One turn moves every row onto another: examples first, then more rows asked:
z61: [-16.7  20.7 -12.7  -3.7 -28.8  19.9  13.3  27.7   5.3 -26.5  28.6  10.0
  13.1  -6.4  15.5  23.6  24.0  -8.8 -10.3   3.1  -5.7  10.9  -5.2  -3.5
   8.5  -0.6  -5.4 -26.0   8.2 -18.5  19.5]
z313: [ 43.1  16.6 -18.8  -1.7 -36.6   9.6  -2.9   6.7 -20.7  11.0   0.2  12.0
  23.6 -31.4  16.6   7.0 -14.7   5.1 -24.1  14.2  -9.4  14.5 -12.4  15.1
  29.1  27.9 -15.8 -29.0  10.0   9.2  17.4]
z725: [  6.1 -10.7  -5.0  -5.9 -14.6  21.7   7.3 -15.9 -11.8 -18.4 -20.4 -25.1
  -3.6   7.9  16.4  19.6  18.6  18.7 -11.7 -12.7 -12.7  -5.4  -3.8  17.2
  16.5 -10.0 -37.9   1.9  10.3  18.0 -15.4]
z428: [ 20.0   9.6 -22.8   1.1 -28.6  21.1 -10.7  24.7 -10.6  -2.8 -11.8  18.9
  20.9 -11.4  30.7  -2.1 -20.5  -1.5   6.9 -11.8   8.0  12.1  11.2   1.3
  15.6   9.5   0.6 -13.9  20.6 -12.2  14.4]
z422: [ 10.6   3.4 -33.4   3.8  14.2   8.4  20.0   2.8  -6.7  15.6 -13.2  17.7
  14.7  -5.4  37.7  -4.2  -2.5  -6.9   1.2 -10.6   3.5  27.0 -23.8   4.3
  27.6   0.3 -42.6 -35.0  10.4  45.8   1.2]
z157: [ 11.0  14.7 -16.9  -4.3 -26.7  10.7  13.7   6.9  -5.2 -14.8  28.9 -13.1
  -2.6 -19.5  24.6  38.8   3.3  -6.9 -29.2   9.4 -14.8   5.7 -15.7 -11.2
  26.3  15.8 -22.0 -34.5  -1.1  -9.1  29.9]
z856: [ 15.5   4.2 -14.0   5.4 -22.9  29.8  -1.2   8.6  11.8  32.7  -7.9 -17.7
   2.2  20.7   2.5 -14.1  -4.4  13.2 -13.8 -13.7  -7.4  10.4   6.1  -7.1
  12.1  14.0 -32.6   4.0  -1.4  21.9  11.6]
z255: [ 14.3  19.1 -18.6  -8.7 -19.0   7.6  20.1   9.4  -8.5   2.6  28.5  -2.9
   6.6 -19.6  15.2  37.0  15.9   1.7 -31.7  11.9  -9.5   9.4 -21.0 -16.1
  31.9  25.5 -19.5 -44.0  11.0 -10.0  16.3]
z880: [  7.2  -9.6 -19.8 -23.1 -10.6  51.3  12.2  12.6 -20.6  23.8  -2.0   7.7
   5.9  17.2  26.4  -0.2  -3.1  14.0  10.2 -12.6 -10.7  23.0   8.6   5.8
   8.8   4.3 -30.5  -4.7  10.8  34.2   6.5]
z439: [  3.6 -16.7 -12.7  15.2 -14.7  43.8  -1.6  14.2  -5.5  12.8  -3.4  -8.7
  20.9  30.3  24.6  -7.6  11.5  12.3   0.9 -17.3  -6.0  24.0  15.9  11.2
  18.5  -2.8 -29.9 -18.6  12.1  25.2 -13.8]
z158: [  6.1 -13.1  10.4  -6.2  -3.8   2.9  -3.9  -3.4 -16.9  -3.8  18.1 -10.0
  24.4 -13.4  35.1  21.8  30.6   8.3 -23.8   6.8 -27.8   7.2  -7.7  11.7
  36.8 -13.2 -50.3 -22.5  -0.3  29.0  -0.9]
z970: [ 20.4  22.3   3.3 -20.7 -15.2  24.1   3.0  -4.1  -5.4   7.3  -4.3 -23.4
 -10.2  -1.2  13.1   3.1  24.0  12.2 -29.4 -22.6 -13.5 -16.2 -20.8  -4.4
   7.9   9.0 -42.5   9.6   0.5  14.0   5.3]
z108: [ 40.4  14.1 -28.4   1.3 -38.2  18.9  -7.2  24.8 -19.8   0.4  -2.0   2.7
  24.8 -28.8  20.5  -9.4 -15.4  -3.2 -18.8   2.7  -5.8  18.9 -17.2  19.9
  20.0  20.0  -9.2 -24.1   3.3  11.5  21.0]
z440: [-24.8  30.4 -16.5  -0.7 -31.3  23.3   3.7  13.6   1.8 -11.1  16.9   4.4
   8.2   3.1  18.3  21.3  20.0  -6.4  -8.9   5.6   4.5  10.2   5.3  -7.9
  10.6   5.0  -1.1 -25.8  19.9 -22.3   9.0]
z321: [ 12.5  19.3 -12.8  -3.5 -46.8  13.9  15.6  -4.3  14.6 -19.0  -6.1  -1.9
   6.0 -17.6  16.6  13.9  11.9   1.4 -28.4   4.7 -16.9  -5.4  -9.2  29.5
  12.1  21.9  -3.8 -36.2   6.2 -11.2   8.1]
z403: [ 12.5  10.8  -4.4   4.8   8.8  -1.9  27.3  10.9  22.7  27.3  -6.2  19.2
  40.2   3.5  25.5  -7.1   1.1   1.0  -9.1 -20.4   4.7   5.1 -11.5 -18.0
  17.1 -10.6 -28.7 -27.5   8.8  14.1  -3.3]
z647: [ 14.0  21.6 -16.1  -5.6 -32.7  28.8 -11.1   6.6  -7.2  -0.5 -19.0  13.7
  15.4 -15.2  29.6  -6.5 -10.5   3.6  -0.3 -11.1  11.1   3.5   6.2  13.9
   9.3  12.1   4.0 -21.4  28.8 -13.7   2.3]
z51: [ 12.2  28.0 -27.7 -11.5 -12.0  20.2  -4.5  33.9 -25.9   7.7  17.1  16.8
  26.7 -18.1  14.4   5.8   5.2   2.1  -7.1   7.4  18.8  28.5 -19.1 -17.0
  16.0  14.6 -10.8 -26.7  27.1  -1.1   1.8]
z851: [-17.5  -2.9  -3.5  16.2   3.2  21.6  18.3   1.8  -8.8  -6.2   7.8   3.4
  18.7   1.1  -0.6  10.2  40.9   9.2  -0.9 -13.3  -1.3  16.4 -19.3   3.9
  28.1 -30.1 -35.1 -16.7  17.5  21.3  -5.4]
z203: [ 22.9   8.8 -22.5 -19.4 -23.5   6.1   2.3   7.8 -23.9  10.8 -17.1  14.7
  28.5  -6.8  47.8 -17.2  32.4  -8.8  -1.0 -12.4 -35.1  12.4  -2.5  15.0
  21.4   4.4 -27.1  -1.9   5.1  38.8  -0.6]
z90: [ 32.1  34.7   4.2 -15.4 -20.2  13.9  -2.3  17.3  -7.3  10.8   9.8   1.9
  33.0   4.5  40.5 -12.2  23.3  -5.7 -32.1  -9.4 -20.2   3.4 -16.0  -1.6
   0.6  11.2 -43.8  -5.1  -8.2  31.9  -7.5]
z925: [ 33.9  22.3 -26.8 -12.1 -12.0  24.3   2.6  29.4 -25.3  -2.2  14.7  17.1
  25.6 -26.5  27.1   3.1  -8.4  -3.4  -3.2  -6.9  10.6  23.5 -25.4 -21.1
  11.3  10.7 -11.6 -26.9  22.2   1.4   7.7]
z303: [ 21.6  -8.3 -19.0  11.3   8.8   3.5  12.4   1.4  -4.7   5.4   3.5   4.4
  32.1   5.8  37.4   8.4  12.1   1.6  -0.8  -6.3  -7.1  29.4 -10.1 -24.4
  27.5  -2.3 -44.7 -30.5  16.2  34.0 -25.9]
z621: [-15.8   1.4  -2.8   3.8  -3.7  12.1  17.8  16.7  27.0  17.8  -2.4   0.1
  16.9   1.0 -17.7  -8.1  16.2  15.1 -14.7  -7.9   3.1   5.0 -14.3  10.5
  14.7 -14.8 -28.2 -10.6  -0.4  15.5  15.3]
z980: [ -1.5  -0.9 -16.2 -38.2 -18.6  19.2  26.4  -3.4  -7.4 -11.5 -10.2  -5.0
  -7.6   7.1  27.4  19.5  37.4   8.1  -2.3 -11.9 -32.8  -3.6  -1.0   5.0
   6.2   3.3 -29.4   5.5   6.2  18.1  -2.9]
z686: [ 40.1   2.3 -12.6   1.7 -30.0  23.8  11.1  -7.4 -21.8   4.4  -6.7 -13.6
  35.4   5.0  34.6 -10.3  26.3   2.6 -17.5 -14.0 -34.6  12.8 -14.0  12.4
  17.4  -1.8 -30.0 -15.4   5.1  39.6 -21.3]
z4: [  7.4  11.9 -21.2  -0.9 -36.4  12.1  23.1   6.3  13.2 -26.9  -6.2  -9.9
  -1.9 -17.1  16.1  17.5  14.3  -3.3 -21.0 -12.4 -12.9  -9.9 -14.7  16.4
  16.2  11.2  -0.6 -30.0   5.2 -21.8  17.6]
z780: [  0.5  22.9  19.5  -8.0   0.0 -13.6   3.2   3.6   3.5   7.0  11.5  15.9
  31.3  -2.7  39.2  19.5  11.7  -4.8 -26.3   1.4  -9.8  -6.9  -2.9  -8.5
  21.4 -14.2 -48.8  -9.1  -5.6  15.5   9.4]
z907: [-24.6   4.2 -17.8   0.4  -3.0  35.7  39.8  -0.8  -2.8   5.9  12.9   5.7
  -1.8   9.3   5.7  16.8  21.8   1.0  -4.5  -4.5  -9.8  20.0 -21.1  13.2
  18.1 -14.4 -35.9 -24.0   2.4  33.9  19.2]
z457: [-11.7  -0.3 -12.4  -6.9   0.1 -10.3  10.9  -3.4   0.9   1.9   0.0   3.6
   5.1  -9.3  51.5  16.2  33.6 -12.8 -16.4  -4.1 -28.1   2.1  -4.4  16.3
  41.0  -0.7 -44.2 -30.8  -5.6  25.7  16.7]

z61 -> z428
z725 -> z686
Where do these go?
z621 -> z856
z51 -> z440
z203 -> z457

